In the data rows, the value 128 means zero.
Here are some numbered points:
"135 142 144 147 131 127 156 123 161 86 99 76" 0
"128 134 132 142 138 123 98 75 112 92 109 84" 1
"134 127 117 106 111 112 101 88 98 92 74 86" 2
"131 136 134 129 137 141 141 161 161 173 144 156" 3
"130 135 134 148 147 137 136 172 162 188 165 180" 4
"120 129 123 128 117 116 103 102 72 85 62 84" 5
"128 137 115 101 82 86 87 93 84 116 89 117" 6
"124 127 123 120 109 109 138 130 140 135 144 164" 7
"121 112 123 107 106 91 81 102 67 111 71 91" 8
"122 124 106 95 102 85 88 107 79 123 98 117" 9
"137 140 143 106 101 106 99 104 80 97 68 77" 10
"126 115 114 124 109 104 121 122 130 118 149 124" 11
"136 136 131 121 131 133 123 125 123 124 99 114" 12
"132 131 131 131 123 133 145 144 171 168 178 162" 13
"152 95 95 107 144 132 153 138 146 148 157 140" 14
"107 122 131 108 101 93 81 120 94 123 67 52" 15
"123 123 115 133 163 143 154 146 103 102 89 75" 16
"113 112 125 137 144 107 119 115 108 136 134 132" 17
"126 103 93 92 105 137 157 143 134 95 127 106" 18
New points follow, each followed by the numbers of its three nearest points above by angle, nearest first.
"118 114 115 105 92 98 103 110 131 126 154 136" : 11 7 9
"112 106 103 90 100 119 132 151 142 125 137 168" : 7 18 14
"118 128 121 126 124 123 122 108 125 118 133 106" : 1 2 15
"136 116 97 96 136 132 146 142 146 129 164 138" : 14 13 18
"140 134 137 141 143 129 143 130 135 127 156 121" : 13 4 3
"141 116 107 119 122 126 133 75 106 100 81 102" : 2 5 1
"117 126 118 116 104 106 122 138 138 145 124 170" : 7 13 4
"136 130 143 143 139 135 148 138 165 139 174 146" : 13 4 3
"140 147 130 149 150 143 166 124 155 107 153 147" : 13 4 3
"124 125 147 154 148 143 122 103 121 108 124 105" : 1 0 16
"123 132 117 116 116 118 115 95 62 97 68 89" : 5 2 10
"134 131 116 135 127 130 124 101 126 101 132 122" : 1 2 5
"115 117 118 105 100 90 82 110 74 102 74 89" : 8 9 15
"129 120 110 119 107 111 113 88 103 86 121 101" : 2 1 5
"149 126 102 113 123 123 127 92 125 84 119 108" : 2 1 5
"136 163 162 150 156 158 154 127 123 78 128 112" : 0 16 1
"160 150 142 146 146 150 162 144 144 103 147 88" : 0 16 18
"121 122 114 113 98 103 113 118 146 155 158 162" : 7 13 11
